One vector is turned by the same rotation once a step. Each row is the vector after some number of steps, and that number follows the row.
The counts run from 0 to 234.
-14 5 -5 0 -2 9 11 10 -8 1 -5 3 17 -10 6 1 5 -6 -12 8 -4 2 3 7 6 9 -1 13
 -1 -10 0 -2 15 8 17 6 1 -16 -7 -2 -3 -11 5 -2 -1 -1 -4 -2 1 13 -8 3 -6
 -10 -3 -12 11 15 9 9 3 -6 -7 -1 -13 -11 -4 1 18 11 4 3 13 3 3 -7 -5 1
 -5 -8 0 3 1 -7 6 -10
112
12 -8 7 8 3 11 16 4 -17 -16 -6 -4 10 -2 -6 3 -12 -9 -7 2 -3 1 1 10 6 15
 2 3 4 -2 -2 -5 -1 8 -4 1 -2 2 -8 1 4 10 1 8 -8 16 -7 11 1 2 -1 10 -16
 10 3 -7 4 8 1 9 9 -9 -14 -3 -19 -1 -5 4 12 -2 10 8 4 4 5 1 3 3 0 -8 19
 -6 9 -6 5 -7
198
-5 -5 2 0 2 5 0 16 -1 1 6 -2 10 6 10 -7 -3 -2 -9 14 -2 0 5 4 9 -5 -7 3 3
 6 -2 -3 4 1 1 0 -2 -22 -4 1 -2 0 3 13 -7 -1 -2 10 -4 3 -3 -6 -11 11 8
 -7 10 13 -7 -3 7 -10 -5 -3 -13 -18 3 3 21 15 -2 13 -6 7 2 -4 8 -10 1
 -15 3 3 -4 -2 3 -15
76
-1 2 11 -14 -6 0 17 6 -20 -9 -6 -11 -1 2 -15 5 -3 -12 -6 4 -4 -1 9 7 15
 8 1 7 2 -5 1 -1 -2 3 1 4 -5 1 -5 3 0 4 -5 0 -7 9 -9 5 -8 12 -6 1 -15 2
 -11 -14 3 5 -6 1 12 3 -5 -7 -8 -8 -15 2 23 3 9 17 10 -4 7 -3 -8 3 -3 -4
 7 2 1 -14 -7 -2
45
0 -1 -4 -13 -4 12 8 7 3 5 3 2 10 15 -4 -1 -5 -4 -8 7 -8 3 11 7 23 2 -4 0
 4 -10 -3 -1 -5 -13 -11 -7 -1 -3 -1 3 -4 4 -12 9 -8 2 -5 1 -8 10 -19 -13
 -4 2 3 -7 7 7 5 -8 -1 0 -2 -11 -2 -17 1 10 3 4 1 9 -13 8 2 3 -5 1 -7 0
 -9 17 -18 -9 -4 -7
144
-11 -3 2 -10 -8 -3 8 -3 -7 -1 9 -6 -1 -6 -6 -2 -13 -13 -4 8 4 13 8 8 7
 18 -5 -10 14 5 6 -11 -3 11 5 2 18 -6 -3 3 -8 5 -12 -1 -4 -4 -1 14 -8 4
 -3 -8 2 -11 4 -7 2 1 -11 7 6 -10 4 -3 -2 -8 -5 5 29 -2 0 -13 2 6 6 3 -3
 0 -7 -2 -8 3 2 -7 -12 -1
154
6 7 8 6 -7 2 8 7 1 -3 8 -7 12 0 16 -5 -8 3 -22 8 -2 -2 6 3 12 2 -14 -6
 10 -11 -8 0 0 2 -3 8 15 -8 -6 8 8 0 -6 -5 3 -10 -6 15 -13 1 -11 -1 0 1
 -1 -8 8 1 -4 2 10 -10 -5 -2 -18 -11 13 4 16 5 -6 12 -6 15 -4 7 4 -6 6
 -14 -1 5 -8 -5 -2 -15
133
6 11 -7 -13 -5 15 11 -4 -16 -1 -10 0 18 -8 -1 10 -1 -12 1 10 -2 -3 9 21
 9 17 9 -9 -1 -4 15 -1 9 17 2 -4 9 3 -5 1 2 -2 -14 -4 -2 6 -2 3 -3 -2 -9
 -3 -1 -6 7 5 9 9 -4 5 2 -11 -2 -2 -15 2 -5 5 11 -10 7 -3 -4 6 2 5 -6 10
 1 -1 -13 -2 -4 -8 -4 -5
221
-16 -3 -4 -10 -7 0 8 0 -7 0 -5 -1 11 -8 1 -2 1 -12 -7 9 -4 0 6 0 6 5 6 5
 12 -2 3 -15 14 -13 8 -1 -2 0 -2 0 0 6 -14 7 -10 1 -14 -4 -9 2 -12 -11 8
 -15 -5 -8 7 7 0 7 -1 1 5 -11 4 -16 -9 0 21 7 5 2 2 6 3 -2 -12 1 -12 1
 -1 5 -8 -12 -10 -3
148
3 3 -8 -2 -1 4 9 10 -1 0 -4 -11 20 -14 9 -5 -4 -11 -23 0 -5 4 6 8 6 10
 -7 11 8 -12 8 -8 6 4 10 -6 0 -9 -5 0 -2 -5 1 0 6 4 -8 -3 -4 11 12 -3 0
 -1 -1 -4 7 9 4 9 10 -10 -6 -1 -20 -4 -3 -7 21 -2 -2 8 7 23 10 -4 -1 -1
 -1 -3 -6 -8 -6 -10 7 -9
169
1 1 -7 -8 -2 8 -5 6 4 -2 6 -11 19 -2 5 -3 -8 0 -17 7 -9 1 9 4 12 8 -9 -3
 9 -20 -3 -1 -7 4 7 9 17 -12 -11 8 0 1 3 1 3 4 -7 10 -17 9 -1 -3 -9 0 -5
 -6 5 -7 3 -1 4 -15 -4 1 -12 -4 13 -3 14 -10 5 3 -6 9 2 10 5 0 -6 -14 -5
 -2 5 0 -11 -11
36
0 -5 -9 -8 4 10 4 5 3 7 -10 10 21 0 -4 -12 -15 -4 -8 15 -1 6 4 10 13 13
 -9 -4 12 -3 5 -13 -6 3 1 -6 -7 3 -9 -3 2 -6 -10 6 -16 5 3 1 7 -2 -6 -6
 -2 -1 16 3 10 -4 -1 1 -2 -15 -8 -4 -12 -3 2 9 9 -3 6 -8 -12 16 6 8 -3 1
 -12 1 -15 4 -7 -5 -5 -10
88
18 8 -4 -11 -10 -2 14 10 -2 -6 15 2 9 -2 -16 1 -7 0 -11 -6 3 0 6 5 13 17
 -6 -2 -2 -7 -1 -7 -9 -3 -8 -2 1 -3 -8 -13 -5 -5 -5 3 -3 14 2 -4 -12 0
 -9 -12 5 0 -3 3 2 0 -1 -6 11 6 7 4 -12 -14 5 -6 17 0 -7 3 -4 20 9 -14 5
 4 -6 -3 -10 -7 -2 3 -2 -3
166
-4 -6 1 -2 4 6 16 7 1 -4 1 9 7 11 -22 -5 -7 -3 2 13 -8 1 3 8 12 2 -5 0
 11 8 -3 -10 -6 -2 -9 -2 -10 1 2 -6 5 6 -15 6 -20 0 -4 -4 -11 1 -2 -12 2
 -6 1 0 10 7 0 -4 1 2 3 -3 4 -10 -8 15 18 6 8 5 -6 10 12 9 -5 1 -16 3 -4
 8 -7 -9 -10 -4
86
-1 7 1 -7 -4 -8 25 6 -12 -12 -1 8 -3 3 -9 4 -12 3 -10 4 7 5 23 5 7 15 -2
 8 5 -7 9 -10 -6 -6 2 3 4 -4 3 -2 -12 -1 4 7 -16 8 -1 3 -2 -1 -5 0 -7 9
 7 -14 0 0 2 -2 -1 6 5 3 -8 -6 -9 3 20 14 6 -8 11 4 5 -7 -5 0 -6 -7 9 2
 0 -4 8 7
177
16 1 -10 6 -1 17 14 5 -14 -4 4 -4 7 -8 -11 13 -2 -5 -5 8 -12 3 0 13 5 30
 -2 4 -1 -7 12 -4 -1 11 0 3 11 -6 4 0 1 0 5 -3 -2 6 -11 3 -4 3 -1 -2 -10
 -5 -5 -4 0 12 4 -4 8 -6 -8 -3 -15 1 -7 2 13 -5 3 12 17 5 7 0 5 5 -10 -5
 5 -5 17 -3 -2 3
101
-10 -1 -12 -5 -4 16 12 -3 0 7 -10 5 13 1 12 6 -2 4 -14 17 -5 -5 16 -4 5
 2 -3 0 3 4 5 -15 -2 12 13 -4 12 -14 2 4 10 3 7 12 -9 -8 1 16 -4 1 1 1
 -11 -2 10 -11 8 11 -11 2 -5 -1 -16 -4 -4 -3 -4 12 17 4 15 -6 7 -1 2 4 4
 -2 4 5 13 3 -7 -8 -1 -6
214
2 5 -4 6 -6 10 12 5 5 1 2 -6 20 -8 3 5 1 1 -3 -3 -3 -13 -3 13 8 7 1 -9 0
 -4 -1 5 12 5 -4 0 6 -5 -11 2 6 4 -12 -13 4 1 1 4 -5 -7 -9 -3 9 -17 3 2
 9 10 11 11 -1 -17 -2 3 -19 -9 5 2 3 -11 -3 -7 -3 20 7 2 10 3 -1 0 5 -10
 -1 3 -1 -11
129
6 5 -7 0 2 11 7 10 -8 -3 4 -1 15 -1 -18 2 8 -1 -4 2 -13 -1 2 9 10 14 5 9
 -5 -3 4 2 16 2 6 6 0 -7 2 1 -7 2 -1 -5 -10 15 -7 -12 -3 8 1 -4 -6 -12
 -8 3 5 21 6 -2 8 -4 0 -10 -9 -9 -8 -2 11 3 2 20 15 11 8 -6 -2 6 -12 -2
 6 -3 -1 -5 2 -4
107
4 6 -8 -3 -11 4 10 2 2 -3 18 -2 6 6 -6 -7 -10 2 -9 11 -1 8 6 9 15 11 -12
 -6 2 -8 0 2 -14 17 -4 1 19 -8 1 8 2 -5 -11 5 -9 -3 8 19 -7 -3 2 -7 -10
 -7 8 -3 -9 1 -8 -11 -3 -7 -1 5 -15 -9 4 -4 15 5 -3 2 -7 11 5 -1 0 -5 4
 -7 -3 2 -1 -1 -13 0
98
2 -5 -5 -6 -14 2 6 6 -8 -12 -1 5 11 -10 -11 10 -2 -2 -8 4 0 -2 -9 5 10
 23 8 2 -6 -11 8 -4 1 -1 -11 11 12 -10 -15 -2 -3 1 -7 7 -5 5 -1 -3 -16
 -6 -10 -3 5 0 -1 3 7 -3 4 10 -2 -3 5 -10 -5 -19 6 -5 11 -4 2 -11 -2 12
 13 -2 1 8 -13 -9 11 -6 10 7 -10 3
33
1 2 -16 -4 1 16 13 10 9 6 -9 2 23 13 -3 -6 6 -6 -9 7 -6 -8 21 17 12 9 3
 3 -4 -9 10 3 1 -2 4 -6 2 -8 1 1 -1 -8 -2 -1 -7 -4 3 -1 2 7 5 -4 -8 -1
 10 -12 8 8 10 1 -9 -7 -3 5 -8 2 -12 14 2 -7 5 -14 -3 10 4 -5 0 2 -10 2
 4 2 -1 1 3 -5
180
2 -7 -15 5 4 6 11 2 0 -8 -1 -2 12 -17 -3 6 -13 3 -8 13 5 2 -12 0 1 18 -4
 -4 10 5 6 -19 -1 12 9 4 13 -6 -4 2 4 3 5 7 -8 2 -5 5 -7 -5 7 1 -3 -9 3
 2 4 7 -4 10 5 -13 -8 -3 -8 -5 2 -6 20 -6 9 -10 5 10 13 6 10 0 0 -1 15
 -14 11 2 -5 3
95
8 13 -4 -1 -13 10 16 7 14 -1 0 -3 21 9 5 -2 6 -4 -21 9 -2 -14 5 5 22 -10
 -2 -4 8 2 -6 -13 -3 4 -7 9 2 3 0 -3 22 3 -9 4 -4 -7 -7 6 -7 -9 -4 -2 4
 -11 -8 5 19 3 -9 -3 8 -2 -3 6 -8 -11 10 5 5 5 3 3 1 13 2 11 0 -1 -4 8 2
 2 2 -4 -8 -13
127
-2 -2 -1 -5 -12 -3 6 6 -15 -14 11 -16 7 -6 -3 2 1 -4 -8 5 -5 -2 5 -2 9 5
 9 4 6 -4 -2 -9 3 -1 1 12 8 -14 -3 5 0 11 5 5 -5 11 -5 17 -10 0 -1 8 -9
 -6 -7 -4 6 9 -7 -1 0 0 4 -6 -6 -9 -6 -8 19 -1 5 3 12 1 11 -7 8 4 -5 -9
 26 -5 7 1 -17 3
39
-5 18 3 -8 5 -3 10 3 4 -7 -11 7 21 8 -2 -12 6 2 -7 7 -1 -4 18 5 20 -3 -4
 -1 8 -1 -1 -8 -7 -1 -4 11 -2 -7 3 3 7 3 -8 6 -24 -8 -2 1 -11 -4 7 -9 -4
 0 1 3 18 1 -1 -5 -1 -3 3 0 -2 -7 -3 11 11 2 9 -4 0 13 5 10 -5 -3 -21 -2
 2 2 -4 -4 -6 -4
184
5 10 -2 -5 4 5 13 -1 11 -9 -3 -1 15 5 -7 1 3 2 -11 8 -6 -2 8 2 19 5 -7 4
 9 -3 2 -19 -11 -4 -10 10 4 4 3 3 11 12 -11 7 -19 1 -11 -3 -17 -8 -3 -8
 -1 -3 -2 0 11 4 -3 -4 -2 1 -2 -1 2 -9 1 5 6 -5 8 -4 -2 10 7 10 -4 -2
 -24 6 7 0 6 -3 -9 0
29
-12 -2 1 -4 8 0 13 0 -5 -8 -1 -3 16 -8 -18 1 -2 -1 -6 0 -7 -2 1 2 12 2 0
 5 10 -2 -5 -3 11 -2 4 -7 -9 5 -6 2 -2 6 -14 -3 -12 4 -12 0 -15 9 -2 0 0
 -12 -8 -3 1 7 3 9 -3 -1 3 -11 -7 -9 -12 -3 16 -2 3 18 4 12 13 -4 1 -2
 -11 4 7 2 -8 -4 -5 -14
205
-4 -7 8 5 8 7 12 14 12 3 -3 -4 11 -2 -6 -9 -9 2 -4 8 -7 6 2 14 6 3 -15 5
 12 -1 4 -4 6 -5 3 -1 3 -15 1 1 -9 1 -6 0 -8 0 9 5 -2 10 2 -2 -2 -1 14
 -18 7 12 13 5 -3 -14 -9 -2 -14 -2 -3 13 22 7 -3 -3 5 16 4 2 5 -1 -7 -4
 15 -1 -6 -6 6 -7
20
3 12 -10 -10 -14 4 10 -3 -20 0 -2 5 13 -8 1 13 -6 -13 -3 3 6 -10 12 16
 10 19 15 -8 -4 -3 12 -4 2 15 -1 -4 6 4 -12 -4 1 -3 -10 3 -4 9 -2 3 -2
 -8 -6 -8 -5 -15 1 4 6 7 -1 1 4 -1 11 3 -9 -8 -7 0 14 -7 2 -5 -2 5 4 -11
 -6 6 -3 -5 -7 -4 0 0 -8 1
222
12 13 1 -4 -1 3 13 -5 -16 -12 -7 -1 8 -8 5 12 1 -12 -2 -3 1 -12 11 20 11
 13 7 -4 2 -10 10 -1 10 11 -5 -4 5 1 -7 4 0 -2 -18 3 -3 1 -6 4 -8 -1 -3
 -10 1 -4 1 5 9 4 6 12 9 -3 9 -5 -18 1 -5 3 12 -6 -1 5 2 12 5 -3 -2 6 -4
 -10 -5 -8 -2 -5 0 -5
67
1 -11 -9 -2 4 7 10 14 0 3 -10 -8 17 10 4 -12 -10 -13 -7 14 -5 1 14 5 11
 -5 -6 7 9 1 0 1 1 -5 5 -12 -5 -2 -2 11 3 1 -8 11 -19 3 -6 9 1 3 4 1 -18
 1 12 -12 5 10 2 -7 -5 -9 -4 3 -6 6 -15 7 10 8 13 3 -3 5 4 3 3 -5 4 1 -3
 11 -7 -8 -4 -11
82
-2 -2 2 3 -7 1 17 11 -7 -14 16 -11 5 0 -5 -1 5 -8 -3 3 -6 -6 2 10 7 5 -3
 0 4 2 -12 2 -5 5 -6 6 13 -8 -3 7 7 5 -9 2 -8 -2 -1 12 -19 -3 5 3 -8 -9
 -5 -3 6 6 -7 3 5 -7 11 3 -8 -5 -9 1 23 -3 2 6 6 3 14 -5 10 -2 -5 -6 24
 -1 13 2 -17 -2
194
2 4 6 -10 -4 13 10 11 -7 -1 5 3 -1 6 -10 2 0 -9 -8 8 -8 6 11 9 19 3 -5 0
 3 -4 0 3 1 -14 -13 -2 3 -1 3 2 -2 4 -14 13 -11 5 -6 1 -9 6 -17 -15 -2
 -2 -1 -10 4 11 0 0 -5 5 2 -14 0 -15 -9 9 14 13 -1 15 5 2 4 -1 -10 1 -8
 -3 3 17 -9 -11 0 -8
143
-7 -11 -4 0 9 0 14 12 2 -2 -1 -6 4 14 7 -11 -8 -8 -4 19 -5 2 13 4 15 0
 -5 7 15 -1 -2 -12 -5 -2 2 -3 1 -2 3 1 -3 4 -4 13 -14 1 -5 7 1 6 -4 -5
 -18 3 -3 -15 9 4 -8 -11 5 0 -6 6 -5 -2 -11 13 14 11 7 2 2 3 1 5 1 -9 -3
 -5 -2 14 -8 -6 -4 -7
81
-1 -11 2 6 5 7 6 15 -17 2 5 -1 7 -3 0 1 -17 -11 0 3 -6 3 11 7 3 16 4 3 2
 0 7 4 13 -3 2 -11 1 -11 -8 -3 -20 -5 -1 7 -5 14 2 4 4 8 -9 -4 -11 4 8
 -10 2 12 2 5 -5 -10 -2 -1 -15 -6 -10 5 17 5 -4 0 -5 9 9 -16 6 3 4 -22 7
 3 3 4 8 -7
78
-10 0 -5 3 4 10 14 7 15 4 -2 -3 12 6 4 4 -5 10 -9 11 -7 -3 12 -6 15 -3
 -3 1 12 0 -7 -17 -3 -3 13 6 7 -15 -2 -3 -4 2 15 3 -12 3 1 4 -1 5 2 -1
 -13 -5 -1 -17 13 14 -4 -15 7 -4 -11 12 2 -14 1 12 13 5 8 -13 6 6 -2 -1
 7 2 1 2 6 6 -4 -1 2 -5
116
-3 -7 -1 8 -6 -2 14 11 -10 -14 4 -6 7 -4 3 1 4 -10 -4 5 -2 -10 -3 5 4 9
 9 2 6 2 -8 -11 1 6 1 10 7 -12 -9 4 10 6 -4 3 -6 7 -9 10 -9 -4 -2 9 -8
 -7 -5 -6 11 5 -6 7 0 -7 1 3 -13 -1 -3 1 16 2 4 -2 14 1 12 1 18 -3 -6
 -12 27 -13 18 6 -13 -3
193
4 10 10 -2 -7 16 26 4 5 -3 1 6 3 14 -13 5 -2 -3 -3 7 -5 -4 15 11 14 9 -1
 -3 -2 2 -2 -8 -11 1 -8 10 6 -7 -1 -6 6 2 -9 -4 -10 -4 4 11 -7 -9 -13 -1
 -11 -6 3 -14 14 2 -5 -15 6 3 -9 8 -2 -12 4 19 8 8 11 -11 -2 -4 -2 4 1 4
 -1 2 2 11 3 -5 -3 2
121
